Some points, each followed by its number:
tensor([-1.033, 1.482, 1.216, -0.351, -0.222, -0.719, 2.152, 0.283, -0.599, -0.170, -0.321, 2.272, -0.220, -1.261, -1.106, 0.401, -2.690, 1.627, -1.338, -0.243, -1.236, -0.543, -1.452, 1.283, 1.094, -0.927, -0.161, 1.785, 0.567, 0.545, 3.474, 0.836]) 0
tensor([0.412, 0.234, -0.770, -0.235, 0.394, 0.354, 0.234, 0.229, -0.247, 0.111, -0.390, 0.301, 1.390, -0.917, -0.200, 0.163, -0.487, 0.264, 0.747, -0.133, 0.943, 0.241, 0.422, 0.029, -0.622, 0.528, -0.836, -0.403, 0.686, -0.143, -0.081, 0.672]) 1
tensor([0.729, 0.445, 0.510, 0.264, -0.187, -0.493, 0.742, -0.699, -0.758, 0.141, 0.222, 0.008, 0.395, -0.027, 1.099, 0.676, -0.103, 0.984, -0.105, 0.190, 0.400, 0.754, -0.543, 0.142, -1.189, 1.371, -0.710, 0.497, -0.815, -0.240, 0.658, 0.342]) 2
tensor([-0.785, 1.476, -1.096, -0.297, 0.251, 0.505, -2.986, 0.492, 0.071, 1.535, 0.130, -0.241, 1.473, -1.282, -1.746, 0.993, -0.835, -1.715, -1.116, 0.042, -0.389, -0.297, 3.187, -0.341, 0.115, -1.436, 0.626, -1.251, 0.814, 2.043, 0.407, 0.085]) 3
tensor([-2.945, 2.964, -0.628, -1.428, -1.173, 1.550, -0.422, -0.580, 0.501, 0.423, 0.379, 2.060, 1.084, -0.606, -2.476, 1.276, -2.410, 0.655, 0.813, -1.268, -1.198, 0.942, -0.453, -1.741, 0.073, -2.385, 0.414, 2.900, -1.231, 1.485, 0.931, 1.139]) 4
tensor([-0.470, 0.427, 0.016, 0.303, -0.488, -0.098, -0.167, -0.292, 0.480, -0.676, 0.503, -0.335, -0.736, -0.089, -0.162, -0.655, 0.656, -0.081, -0.616, 0.657, 0.102, 1.315, 0.641, -0.574, 0.242, 0.421, 0.003, 0.384, -0.931, -0.071, -0.442, 0.172]) 5
tensor([1.273, -0.457, 0.984, 0.037, -0.230, -0.651, 0.556, -0.622, -0.153, -0.294, 1.158, -1.475, -0.701, 1.187, 1.070, 0.542, 0.639, 0.391, -0.044, -0.796, -0.201, 0.053, -0.221, 0.235, -0.521, 1.025, 0.725, -0.040, -1.769, -1.266, 0.266, -0.484]) 6
tensor([0.023, 0.499, -1.269, 1.123, 1.885, 1.300, -1.854, 1.848, -1.673, -1.599, -1.222, -0.270, -0.329, 0.770, 0.591, -1.056, 0.809, 0.014, 0.096, 0.186, -0.347, -2.168, 0.460, 2.243, -1.478, -0.643, 1.228, -2.551, 0.018, -0.920, -0.211, 0.118]) 7
tensor([-0.662, -0.475, -0.233, -0.422, 1.091, 0.351, -0.497, 0.601, -0.410, -0.154, -0.252, -0.143, -0.113, 0.761, 0.569, -0.495, 0.327, 0.906, -0.271, 0.080, -1.038, -0.547, 0.292, -0.288, 0.112, -0.765, -0.057, 0.524, -0.798, 0.438, -0.314, -0.362]) 8
tensor([0.444, -0.466, 0.718, -0.565, -0.283, -0.026, 0.258, 0.176, 1.117, -0.338, 0.391, -0.835, 0.297, -0.216, 0.598, 0.032, 0.290, 0.080, -0.749, -0.528, 0.658, -0.150, 0.064, -0.272, -0.727, -0.106, 0.407, 0.072, -0.166, -0.378, 0.340, 0.336]) 9
tensor([0.178, 0.130, 0.793, -1.529, -0.335, 0.442, 0.703, 0.652, 2.064, -0.348, 1.009, 0.220, 0.721, 0.930, -0.571, 0.228, -0.538, 0.922, 0.357, -1.001, -0.016, -0.874, 1.047, 0.373, -0.191, -0.652, -0.091, 0.452, 0.310, 0.268, -0.849, 0.259]) 10
tensor([-0.427, 0.732, -0.393, 0.245, 0.080, -0.650, -0.413, 0.592, -0.574, 0.179, -0.206, -0.244, 0.097, 0.438, -1.453, 0.469, 0.639, -0.531, 0.567, 1.194, 1.373, 0.236, 0.347, -0.356, 0.390, 0.202, 0.538, -0.004, 1.343, -0.302, -0.070, 1.026]) 11
tensor([0.355, -1.137, -0.447, -0.529, 0.029, -1.182, -0.783, -1.532, 0.990, 0.807, 1.449, -1.064, -0.781, 1.619, -0.704, -0.787, 1.323, -1.041, -0.837, 1.236, 1.112, -0.509, 1.393, 0.257, 1.222, 0.081, 1.891, -0.102, 0.242, -1.429, -1.292, -0.483]) 12
tensor([1.154, -1.996, 0.270, -1.139, 0.059, -0.505, 0.824, -0.483, 1.163, 1.446, -0.722, -1.319, 0.337, 0.429, 1.156, -0.637, 0.972, -1.166, 0.103, 0.069, 1.230, 0.165, -0.546, -1.237, 0.801, 0.554, -0.141, -1.049, 1.788, -0.279, -1.960, -1.088]) 13
tensor([-0.356, 0.731, -1.517, 1.256, 0.116, 0.925, -0.068, 0.014, -0.667, -0.410, -1.679, -0.444, 0.173, -0.606, 0.895, -0.537, 0.295, -0.748, 1.144, 0.396, -0.890, 0.901, -1.431, -0.205, -1.765, 0.287, -0.310, -0.590, -0.122, -0.758, -0.157, -0.545]) 14
tensor([0.124, -0.591, -0.265, -0.062, 0.863, 0.161, 0.003, 0.629, -1.115, -0.164, -1.383, 0.519, 0.390, -1.220, 0.217, -0.656, 0.127, -0.488, 1.005, 0.206, 0.163, -0.779, -0.183, 0.099, 0.173, -0.193, 0.081, -0.614, 0.958, 0.387, 0.309, 0.608]) 15
tensor([-1.817, 1.003, 0.744, 0.017, -1.613, 1.262, 2.401, -0.717, -0.675, -0.806, -0.815, 3.271, -0.794, -0.930, -1.399, -0.232, -2.511, 2.664, 1.048, -1.869, -1.303, 0.914, -1.388, 0.089, 0.906, -0.466, -1.913, 2.127, -1.064, 1.299, 0.029, 0.749]) 16
tensor([-0.517, -0.635, -0.218, 0.426, 0.353, 0.245, 0.474, -1.172, -0.060, 1.636, -1.213, 1.078, -1.003, 0.617, 0.366, -1.117, 0.500, 1.218, -0.158, 0.278, -1.948, -0.442, 0.616, 0.255, 1.616, 0.396, -1.785, -0.886, 0.290, 0.714, -1.871, -1.189]) 17
tensor([-1.248, 1.513, -1.389, 1.981, 1.748, 1.715, -2.073, 1.037, -0.071, 0.180, -0.319, 1.502, 0.451, -0.429, -0.541, -0.900, -0.283, -0.699, 0.457, 0.176, -1.507, -0.697, 1.481, 2.029, -1.972, -0.873, -0.136, -1.933, 0.166, 0.264, -0.634, -0.102]) 18
tensor([0.976, -0.915, -0.077, -1.321, 0.367, -1.018, -0.480, 1.140, -0.248, 0.328, -0.445, -1.196, 0.708, -0.190, 0.361, 0.108, 0.181, -1.576, 0.891, 0.502, 1.314, -0.029, -1.004, -1.353, 0.262, -0.498, 0.363, -0.225, 1.380, 0.015, -0.367, 0.389]) 19
tensor([1.661, -0.019, 1.563, -0.856, 0.026, -0.550, 0.447, 0.525, -1.098, -0.091, 0.722, -0.089, 0.369, 0.213, 0.522, 1.527, -0.838, 1.102, -0.602, -0.519, 0.683, -0.971, 0.186, 0.471, -0.504, 0.956, -0.551, 0.542, -0.108, -0.289, 1.257, 1.132]) 20
tensor([-0.011, 0.267, -0.794, 0.417, 0.440, 0.945, -0.768, 0.850, 0.407, 0.206, -0.204, 0.319, 0.678, -1.491, -1.069, -0.320, -0.276, -0.506, 0.132, -0.200, 1.058, 0.258, 0.719, 0.289, 0.032, -0.081, -0.277, -0.892, 1.502, 0.231, -0.555, 0.420]) 21
tensor([-0.225, -0.695, -0.003, 3.013, -1.239, 0.443, -0.452, 0.582, -1.743, 0.287, -1.331, -1.907, -1.507, -2.827, 1.307, 2.692, 2.120, -4.178, -0.592, 2.697, 0.570, 1.411, 2.269, -0.172, 1.090, 4.309, -3.544, -2.019, -0.859, -0.428, 0.150, -0.176]) 22
tensor([-0.991, -0.324, 0.379, -0.296, 0.403, -0.140, -0.120, -0.161, 0.420, 2.000, -0.889, 0.443, 0.169, 0.198, -0.029, -0.405, -0.663, -0.732, -0.428, -0.512, -1.192, -0.793, 1.642, -0.526, 1.619, -0.205, -1.130, -1.237, 0.618, 1.852, -1.359, -1.680]) 23
tensor([0.823, 0.739, 0.110, -0.436, 1.706, 0.257, -0.200, 1.067, -1.017, 0.527, 0.328, -0.684, 0.951, 0.125, -0.775, 0.940, -1.391, 0.252, 0.924, 0.225, 0.836, -2.303, 1.352, 0.582, 0.250, -0.151, -0.100, -1.250, 1.728, 0.624, 0.335, 0.761]) 24
tensor([-0.527, 0.971, 0.280, -0.098, -0.384, 0.411, 0.684, -0.106, -0.382, 0.287, -0.210, 1.236, 0.279, 0.144, 0.329, 0.047, -1.206, 0.852, 0.751, -1.134, -0.822, -0.022, -0.293, 0.407, -0.044, -0.343, -0.896, 0.268, 0.092, 0.433, -0.146, 0.113]) 25
tensor([1.431, -0.658, 2.103, 0.632, -1.359, -1.170, 0.879, -0.576, -0.802, -0.686, -1.065, -0.313, -0.411, 1.522, 1.893, 1.189, -0.566, 0.385, -0.417, -0.246, -1.034, -0.020, -0.884, -0.468, -1.192, 1.236, -0.349, 1.259, -1.355, -1.459, 1.767, 0.168]) 26
tensor([0.346, -0.664, 1.149, -0.803, -0.260, -0.095, 0.493, -0.098, 0.859, -0.150, 0.328, -0.889, -0.073, 0.045, 0.335, 0.397, -0.053, 0.139, -1.011, -0.559, 0.523, -0.554, 0.129, -0.065, -0.677, -0.088, 0.252, 0.283, 0.256, -0.569, 0.272, 0.687]) 27
tensor([-1.324, 2.315, -3.094, 2.635, 0.884, 2.986, -1.802, -0.802, -0.226, -2.254, 0.687, 1.545, 1.020, -1.916, -2.769, -0.501, -0.561, 0.942, 0.687, -0.217, -0.926, 1.975, 1.081, 1.467, -0.818, -1.403, 0.383, 1.217, -1.526, -0.663, 0.450, 1.985]) 28
tensor([-0.398, -0.171, -1.002, 0.423, 1.398, 0.885, -1.262, 0.948, -0.546, -0.115, -1.310, 0.412, 0.331, -0.437, -0.090, 0.074, 0.341, -1.014, 1.529, -0.186, -0.180, -0.395, -0.518, 1.556, -1.055, -0.900, 0.135, -1.242, 0.976, -0.334, -0.414, -0.250]) 29
tensor([-0.629, -3.068, 1.265, -0.436, 0.068, -0.669, 1.136, -2.597, 1.142, 3.410, -1.658, 0.621, -1.259, 1.861, 1.950, -1.839, 0.969, -0.105, -1.240, -0.762, -3.009, -0.807, 2.114, -0.885, 2.605, 0.336, -2.040, -2.130, 0.778, 2.514, -3.098, -3.504]) 30
tensor([1.771, -0.240, 2.065, -0.895, -0.153, -0.668, 0.602, 0.295, -1.010, -0.288, 0.848, -0.240, -0.125, 0.670, 0.818, 1.362, -0.864, 1.366, -0.976, -1.034, 0.188, -1.186, -0.108, 0.407, 0.013, 0.870, -0.616, 0.991, -0.414, -0.504, 1.221, 1.115]) 31
tensor([0.143, -0.178, 0.341, -0.706, -0.860, -0.286, 0.871, -0.166, 1.490, -1.345, 1.049, -0.216, -0.838, 0.769, 0.405, -1.683, 1.227, -0.258, -1.242, -0.347, -0.130, 1.038, 0.738, -0.425, -0.435, -0.498, 0.775, 0.433, -1.524, -1.255, -0.806, -0.291]) 32
tensor([0.757, -0.549, -0.471, -2.488, 1.362, -0.512, -1.036, 1.536, 0.397, 1.293, -1.069, -2.158, 0.753, -0.484, 0.506, 0.408, 0.593, -1.937, 1.174, 0.667, 1.805, -0.401, -0.543, -2.131, -0.053, -0.975, 0.878, 0.039, 1.613, -0.015, -0.008, -0.076]) 33
New points follow, each followed by the number of its nearest point above, looking only along the 6 directions in which the numbered points spread most.
tensor([0.618, -0.996, 0.593, -0.063, -0.781, -0.551, 0.176, -2.060, 1.176, 0.577, 1.234, -1.185, -1.307, 1.791, 0.873, -0.822, 1.721, -0.637, -0.998, -0.556, -0.513, 0.031, -0.186, -0.264, -0.001, 0.264, 0.934, 0.113, -1.533, -1.796, -0.982, -1.564]) 32
tensor([-0.066, 0.493, -0.750, 0.419, 0.435, 0.793, -0.855, 1.219, 0.422, 0.161, 0.109, 0.487, 0.599, -1.730, -1.065, -0.452, -0.440, -0.842, 0.047, -0.341, 1.348, 0.341, 0.977, 0.472, 0.170, -0.181, 0.001, -0.958, 1.351, 0.234, -0.350, 0.462]) 21
tensor([0.449, -0.230, -0.706, -0.385, 0.248, 0.706, -0.094, 1.270, -1.084, -1.141, -0.691, -0.036, 0.194, -1.492, -0.789, -0.707, -0.133, -0.605, 0.817, 0.002, 0.396, -0.583, -0.475, -0.018, 0.430, -0.890, 0.235, 0.027, 0.070, -0.067, 0.611, 1.366]) 1
tensor([-0.550, 0.997, 0.061, 0.514, 0.046, -1.449, -0.266, 0.921, -0.903, 0.059, 0.032, -0.231, -0.149, 0.864, -1.902, 0.790, 0.834, -0.501, 0.500, 2.042, 1.836, 0.048, 0.543, -0.593, 0.816, 0.214, 0.941, 0.387, 1.542, -0.179, 0.148, 1.396]) 11
tensor([0.049, 0.774, -1.419, 1.691, 0.675, 0.295, -0.571, 0.092, -1.414, -0.606, -1.163, -0.088, 0.350, 0.372, 1.056, -0.573, 0.414, 0.244, 0.445, 0.401, -0.319, 0.025, -1.060, 0.790, -1.345, 0.687, 0.047, -0.852, -0.816, -1.676, 0.033, 0.015]) 14
tensor([-0.025, -0.026, -0.572, 2.008, -1.221, -1.935, -0.579, -0.394, -0.995, -0.765, -0.830, 0.721, -1.945, -0.857, -0.119, -0.285, 1.169, -1.571, -0.082, 1.646, 1.283, 2.889, -1.642, -1.096, 1.395, 0.649, 0.728, 0.415, -0.505, -0.743, 1.121, -0.252]) 5
tensor([-0.664, -0.383, -0.901, 1.219, 0.971, 0.664, 0.333, -1.318, 0.337, -0.251, 0.010, 0.539, -0.272, 0.084, 0.227, -1.430, 0.478, 1.041, 0.038, -0.778, -1.386, 0.587, 0.114, 1.361, -0.128, 0.073, 0.138, 0.091, -0.757, -0.081, -0.262, -0.030]) 8
tensor([1.322, 1.054, 1.294, 0.535, -0.973, 4.063, -2.264, -2.636, 3.184, 0.327, 3.120, 2.289, 0.301, 0.285, -2.473, 0.268, 3.903, 0.707, -1.841, 3.205, -2.026, -0.799, -0.920, 1.263, -1.414, -1.563, 3.189, 0.196, -1.628, 0.381, 0.463, -0.319]) 32
tensor([-0.715, 0.960, -0.593, 2.583, -1.794, -2.490, -0.126, -0.493, -1.871, -0.928, -1.344, 0.038, -2.279, -1.518, -0.817, -1.646, 1.468, -2.135, -1.992, 2.456, 0.694, 2.804, -0.712, -1.976, 1.825, 0.975, -0.349, 0.152, -2.055, -0.193, 0.012, -0.790]) 5
tensor([0.126, 0.206, 0.008, 1.154, -0.903, -0.975, 0.187, -0.201, -1.261, -1.256, 0.111, -0.071, -1.390, -0.326, -0.233, -1.359, 1.341, -0.794, -0.859, 1.868, 1.422, 1.779, -0.214, -0.627, 1.234, 1.489, 0.012, 0.352, -0.723, -0.758, 0.421, 0.469]) 5
tensor([-2.551, 1.737, 0.068, -0.144, -1.258, 1.275, 2.172, -0.761, -0.948, 0.471, -0.597, 3.162, -0.285, -1.186, -1.420, 0.393, -2.266, 2.038, 0.709, -1.420, -0.851, 0.943, -1.567, 0.002, 0.241, -0.939, -1.704, 2.844, -1.269, 1.285, 0.586, 0.799]) 16
tensor([-2.498, 1.835, 0.469, -0.605, -1.318, 0.474, 0.975, -0.564, 0.508, 0.707, -0.287, 2.334, -0.061, -0.165, -0.781, 0.835, -1.584, 2.196, 0.971, -2.159, -1.905, 0.659, -1.471, -0.950, -0.395, -0.688, -1.102, 1.818, -0.451, 0.493, 0.410, 0.396]) 16
tensor([1.060, 0.381, 0.676, 0.233, -0.447, -0.875, 1.183, -0.787, -1.054, 0.118, 0.071, 0.050, 0.491, 0.064, 1.334, 0.927, -0.254, 1.004, -0.222, -0.138, 0.359, 0.532, -0.659, 0.222, -1.356, 1.464, -1.083, 0.660, -0.730, -0.402, 0.979, 0.355]) 2
tensor([0.677, -0.826, 0.839, -0.014, 0.380, -0.381, 0.491, -0.856, 0.430, 2.109, -0.565, 0.826, -0.528, 1.103, 0.879, -0.919, 0.843, -0.051, -0.412, -0.190, -1.354, -0.277, 1.258, 0.098, 0.803, 0.454, -1.172, -1.333, -0.256, 1.065, -1.598, -2.671]) 17
tensor([0.043, -0.635, -0.319, -0.741, -0.145, -0.670, -0.408, -1.119, 0.960, 0.987, 0.889, -0.548, -0.044, 1.055, -0.400, -0.528, 0.549, -0.685, -0.172, 0.613, 0.419, -0.113, 0.633, -0.007, 0.807, -0.354, 1.242, 0.275, 0.256, -0.716, -0.975, -0.350]) 12
tensor([0.143, 0.052, 0.675, -1.261, -0.636, 0.420, 0.632, 0.526, 1.738, -0.548, 1.040, 0.199, 0.565, 0.672, -0.293, -0.071, -0.339, 0.979, 0.470, -0.963, -0.019, -0.647, 0.778, 0.347, -0.113, -0.428, -0.042, 0.419, 0.053, 0.072, -0.695, -0.014]) 10
tensor([3.215, 3.390, -3.863, -1.395, -1.793, 1.586, -0.756, 1.945, -1.889, 2.239, 0.779, -0.240, -4.272, 0.326, -0.360, -2.813, -2.377, 1.777, -1.044, 1.759, -6.063, -1.528, 5.661, -2.076, 0.416, -0.731, -0.963, -1.145, 4.017, 5.027, -2.684, -1.628]) 23
tensor([-0.376, 0.830, 0.801, -0.767, -0.779, 0.062, 0.759, 0.425, 0.272, 0.505, -0.865, 0.726, 0.719, -0.175, 0.624, 0.646, -1.226, 0.888, 1.803, -1.309, -0.721, 0.441, -1.093, -0.213, -0.036, -0.118, -0.935, 0.811, 0.232, -0.297, 0.090, 0.444]) 25
tensor([-0.989, -0.071, -0.936, -1.037, 1.224, -0.778, -1.091, 0.726, 0.601, 0.961, 0.240, -0.624, -0.292, 1.789, -0.680, 0.530, 0.296, 1.419, 0.389, 1.223, -0.982, -0.886, 0.120, -1.313, 0.878, -0.453, 2.234, 0.817, 0.457, -0.365, -0.709, 1.482]) 10
tensor([-0.326, -1.931, 0.812, 0.895, -0.370, 0.104, 1.454, -1.529, -0.005, 2.170, -1.590, 0.234, -1.571, 1.805, 1.615, -1.201, 0.478, 0.771, -0.407, -0.810, -2.129, -0.370, 0.422, 0.436, 1.628, 0.891, -2.022, -1.289, -0.844, 1.069, -2.265, -2.850]) 17
tensor([0.400, -0.213, 0.171, -1.323, -0.129, 0.086, 0.740, 0.329, 1.848, 0.354, 0.316, 0.552, 0.223, 0.068, 0.015, -0.085, -0.638, 0.841, 0.520, -0.994, 0.073, -0.201, -0.231, 0.574, 0.215, -0.873, 0.920, -0.264, 0.668, -0.078, -0.573, -0.478]) 10
tensor([-0.315, -0.621, -0.475, 1.961, -0.210, 0.356, -0.404, 0.087, -1.515, 0.145, -1.308, -1.414, -1.384, -0.012, 1.082, 0.695, 1.357, -2.426, -0.033, 1.215, -0.904, 0.462, 0.110, 0.391, 0.050, 1.593, -1.677, -1.640, -1.229, -0.629, -0.252, -0.866]) 14
tensor([0.137, -0.741, 0.120, -1.171, -0.135, 0.268, 0.467, 0.285, 1.610, -0.038, -0.250, 0.486, 0.124, -0.403, 0.670, -0.291, -0.571, 0.750, 0.648, -1.323, -0.243, -0.067, -0.860, 0.372, -0.112, -0.937, 0.716, 0.154, 0.429, 0.407, -0.221, -0.385]) 10
tensor([0.223, -0.281, 0.038, -0.341, -0.185, -0.678, -0.998, -1.444, 1.520, 2.034, 1.910, -1.232, -1.097, 1.887, -0.589, -1.229, 1.086, -1.145, -1.486, 0.087, 0.508, -0.221, 1.449, 0.153, 0.782, -0.856, 1.641, -0.342, -0.130, -1.339, -1.918, -1.223]) 12
tensor([-1.485, 4.368, -3.860, 2.023, 1.031, 2.687, -4.215, 1.058, -0.581, -1.757, 1.069, 0.347, 2.426, -2.740, -3.769, 1.191, -1.345, -1.196, 0.256, 0.143, 0.587, 1.337, 2.854, 1.838, -1.911, -2.138, 1.656, 0.704, -0.021, 0.207, 2.452, 3.731]) 28
tensor([-0.438, 0.722, 0.615, -0.763, -1.037, -0.193, 1.441, -0.040, 0.024, -0.133, -0.237, 0.549, 0.628, 0.055, 0.259, 0.501, -0.690, 1.020, 0.267, -0.921, -0.414, 0.153, -0.345, -0.189, -0.237, -0.083, -0.995, 1.104, -0.153, 0.419, 0.294, 0.564]) 25
tensor([-0.108, -0.593, -1.401, -0.564, 0.745, 0.446, -1.282, -0.901, 1.874, 1.972, 0.296, -1.113, 0.666, 0.492, 0.400, 0.029, 1.140, -0.451, 0.784, 0.070, -1.191, 0.484, 0.978, -0.412, 0.103, 0.126, 1.179, -0.169, 0.425, -1.254, -1.725, -0.100]) 12
tensor([-0.214, 0.147, -0.365, 0.269, 1.601, 1.111, -1.492, 0.401, -1.335, 0.118, -0.570, 1.028, -0.856, 0.443, 0.477, -1.017, 0.005, 0.269, 0.301, -0.302, -0.958, -1.575, 0.536, 1.775, -0.849, -1.034, 0.603, -1.415, 0.149, 0.520, -0.248, -0.607]) 29
tensor([-0.419, -1.296, -0.309, 2.323, -0.972, 0.868, -0.607, 0.393, -1.233, 0.792, -1.876, -2.145, -1.498, -2.652, 1.338, 2.095, 2.237, -4.710, -0.330, 2.665, 0.434, 1.040, 2.102, -0.526, 1.497, 3.710, -3.255, -2.204, -0.082, -0.042, -0.606, -0.695]) 22
tensor([0.067, -0.680, -0.746, -0.798, 0.579, -0.275, -1.062, -0.042, 1.186, 1.098, -1.046, -0.064, 0.530, 0.588, -0.038, 0.055, 0.427, 0.525, 0.856, -0.057, -0.495, -0.097, -0.253, -0.679, -0.321, -0.217, 0.609, 0.012, 0.088, -0.015, -1.341, -0.164]) 8
tensor([0.139, 0.285, 0.595, 0.132, -0.547, -0.241, 1.579, 1.087, -0.132, -1.585, -0.172, 0.190, -0.086, -0.188, 0.160, -0.169, 0.182, 0.884, 0.908, -0.396, 0.128, 0.453, -0.435, -0.096, 0.094, 0.573, 0.077, 0.628, -0.504, -0.006, 0.066, 0.042]) 2
tensor([0.563, 0.446, 0.241, 1.379, -0.378, -0.765, 0.777, -0.227, -1.211, -1.245, -0.508, -0.435, 1.409, -0.773, 1.550, 1.398, 0.358, 0.732, 0.729, 0.155, 0.681, 1.065, -0.413, 0.603, -1.696, 1.437, -0.300, 0.053, -0.766, -1.222, 0.907, 0.504]) 2
tensor([-0.656, 0.453, -0.461, 1.553, -1.336, -1.866, -0.182, -0.229, -0.985, -0.615, -0.842, 0.030, -1.658, -1.029, -0.518, -1.347, 0.898, -1.457, -1.237, 1.551, 0.487, 2.071, -0.661, -1.309, 1.250, 0.530, 0.029, -0.038, -1.273, 0.051, 0.049, -0.503]) 5
tensor([0.079, -0.184, 0.180, -0.436, -0.236, -0.647, 0.355, -0.110, 1.262, -0.613, 0.998, -0.167, -0.636, 0.821, -0.213, -0.953, 0.977, -0.250, -1.046, 0.137, 0.284, 0.541, 1.036, -0.321, 0.119, -0.371, 1.031, 0.270, -0.775, -1.160, -0.857, 0.053]) 32
tensor([-0.667, -0.879, 0.089, 2.705, -1.379, 0.432, 0.065, 0.739, -1.579, -0.182, -1.510, -1.765, -2.016, -2.764, 1.010, 1.987, 2.171, -4.176, -0.445, 2.606, 0.318, 1.199, 2.248, -0.330, 1.764, 4.001, -3.453, -1.734, -0.679, -0.059, -0.300, -0.689]) 22
tensor([-0.540, 0.009, 0.347, -1.034, -0.960, 0.056, 1.862, -0.454, 0.468, 1.096, -0.736, 0.836, 1.051, 0.261, 0.619, 0.285, -0.767, 0.924, 1.378, -1.541, -0.902, 1.067, -0.854, -0.816, -0.639, -0.269, -0.594, 0.495, -0.114, 0.422, 0.186, -0.295]) 25
tensor([-1.510, 0.238, 0.161, -1.507, -1.556, 0.635, 2.313, -0.622, 0.723, 1.722, -1.214, 1.608, 1.425, -0.046, 0.322, 0.149, -1.089, 0.949, 1.631, -1.767, -1.463, 1.198, -1.319, -1.202, -0.102, -0.948, -0.765, 0.726, 0.478, 0.757, 0.136, -0.259]) 25
tensor([0.202, -0.402, -0.161, -0.598, -0.116, -0.317, -0.486, -1.089, 1.057, 1.508, 1.232, -0.954, -0.535, 0.955, -0.146, -0.987, 0.666, -1.029, -0.570, -0.105, 0.581, -0.026, 0.797, -0.176, 0.884, -0.467, 0.830, -0.377, 0.470, -0.853, -1.486, -0.854]) 12
tensor([0.184, -1.304, 0.607, 0.625, -0.563, -0.064, 1.406, -1.037, -0.383, 1.282, -1.382, 0.093, -0.847, 1.361, 1.363, -0.375, 0.099, 0.997, 0.025, -0.799, -1.529, -0.190, -0.016, 0.481, 0.798, 0.807, -1.616, -0.844, -0.346, 0.277, -1.410, -1.647]) 17
tensor([-0.274, 0.447, 0.128, 0.366, -1.113, -0.083, 0.813, 0.518, 0.662, -1.286, 0.153, 0.033, -0.920, -0.793, -0.058, -0.433, 0.655, 0.127, -0.101, -0.238, -0.202, 0.904, -0.357, 0.130, -0.144, 0.029, 0.373, 0.636, -0.467, -0.062, -0.357, -0.011]) 5
tensor([-0.328, -0.521, 0.761, 1.136, -1.544, -1.297, -0.017, -2.449, 0.528, -0.122, 1.890, -1.376, -2.929, 0.904, 0.561, -2.441, 2.168, -1.314, -1.958, 0.470, -0.140, 2.100, -0.575, -1.152, 1.044, 1.075, 0.409, 0.225, -2.474, -1.795, -1.150, -2.793]) 32
tensor([-0.797, 0.096, 0.705, -0.927, -1.156, -0.024, 1.946, -0.792, 0.143, 1.320, -0.617, 0.853, 0.854, 0.458, 0.420, 0.455, -0.864, 0.963, 0.668, -1.420, -1.174, 0.512, -0.970, -1.010, -0.329, -0.240, -0.777, 0.635, -0.125, 0.391, 0.597, -0.105]) 25
tensor([1.958, 0.249, 0.642, -0.489, -0.372, -1.296, -0.357, 1.359, -0.211, -1.246, 0.536, -1.180, 0.899, 0.178, 0.509, 2.062, -0.219, 0.291, 0.653, -0.300, 1.111, -0.325, 0.541, 0.855, -1.399, 1.672, 0.621, -0.639, -0.250, -0.895, 0.954, 0.898]) 20
tensor([1.853, 1.624, 2.283, 1.124, -1.364, 5.985, -3.565, -4.166, 4.279, 0.614, 4.358, 3.507, 0.157, 0.393, -3.421, 0.282, 5.748, 0.549, -3.009, 4.728, -2.884, -1.178, -1.260, 1.722, -1.823, -2.064, 4.651, 0.112, -2.271, 0.620, 0.871, -0.280]) 32
tensor([0.903, 0.173, -0.306, 0.221, 0.149, -0.307, 0.824, -0.864, -1.154, 0.265, 0.607, 0.097, 1.436, -0.215, 0.189, 2.285, -0.597, 1.325, 0.588, 0.063, 0.805, 0.064, -0.566, 0.436, -1.170, 1.859, -1.097, 0.631, -1.094, -0.277, 0.776, 0.006]) 2
tensor([-0.437, -1.358, 0.769, 0.673, -0.484, -0.081, 1.377, -0.925, -0.066, 1.360, -1.409, 0.468, -0.922, 1.021, 1.170, -0.620, -0.193, 0.678, 0.167, -0.966, -1.570, -0.148, -0.053, 0.452, 1.080, 0.481, -1.514, -0.702, -0.485, 0.911, -1.455, -1.818]) 17
tensor([0.048, -0.376, 0.062, 0.679, 0.618, 0.385, 0.149, -0.450, 0.008, 1.329, -0.912, 1.049, -0.525, 0.901, 0.702, -1.182, 0.632, 0.126, -0.021, 0.080, -1.516, -0.165, 0.896, 0.624, 0.024, 0.147, -0.774, -1.337, -0.663, 0.499, -1.499, -2.174]) 17
tensor([-0.009, 0.157, 0.365, 0.869, -0.134, -0.667, 0.564, -0.388, -0.547, 0.079, -0.720, -0.143, 1.070, -0.348, 1.154, 0.796, 0.167, 0.168, 0.250, -0.043, -0.096, 0.485, 0.383, 0.224, -0.578, 0.981, -0.619, -0.450, -0.368, -0.141, -0.015, -0.435]) 2
tensor([0.280, -1.098, 0.395, -1.131, 0.175, 0.237, 0.130, 0.858, 1.096, -0.462, 0.620, 0.278, 0.284, -0.284, 0.384, -0.015, -0.179, 0.321, 0.571, -0.781, 0.089, 0.105, -0.058, 0.243, 0.384, -0.548, 1.207, 0.190, 0.793, 0.823, -0.002, 0.108]) 10
tensor([-0.152, -1.832, 0.986, 0.021, -1.018, -0.750, -0.510, -1.400, 1.313, -0.411, 0.816, -1.035, -1.998, 1.050, 1.098, -1.442, 1.555, -1.349, -2.116, -0.819, -0.124, 0.829, 0.356, -0.502, -0.356, -0.323, 0.687, 0.555, -1.091, -0.656, -0.055, -0.848]) 32
tensor([-0.456, -0.668, -0.002, 0.266, 0.121, -0.312, -0.853, -0.738, -0.428, -0.693, 0.655, -0.146, -1.278, 0.024, 0.366, -1.090, 1.411, -0.788, -1.183, 0.310, 0.244, 0.533, -0.045, 0.007, -0.307, -0.049, 0.814, -0.443, -0.249, -0.051, -0.028, -0.018]) 5
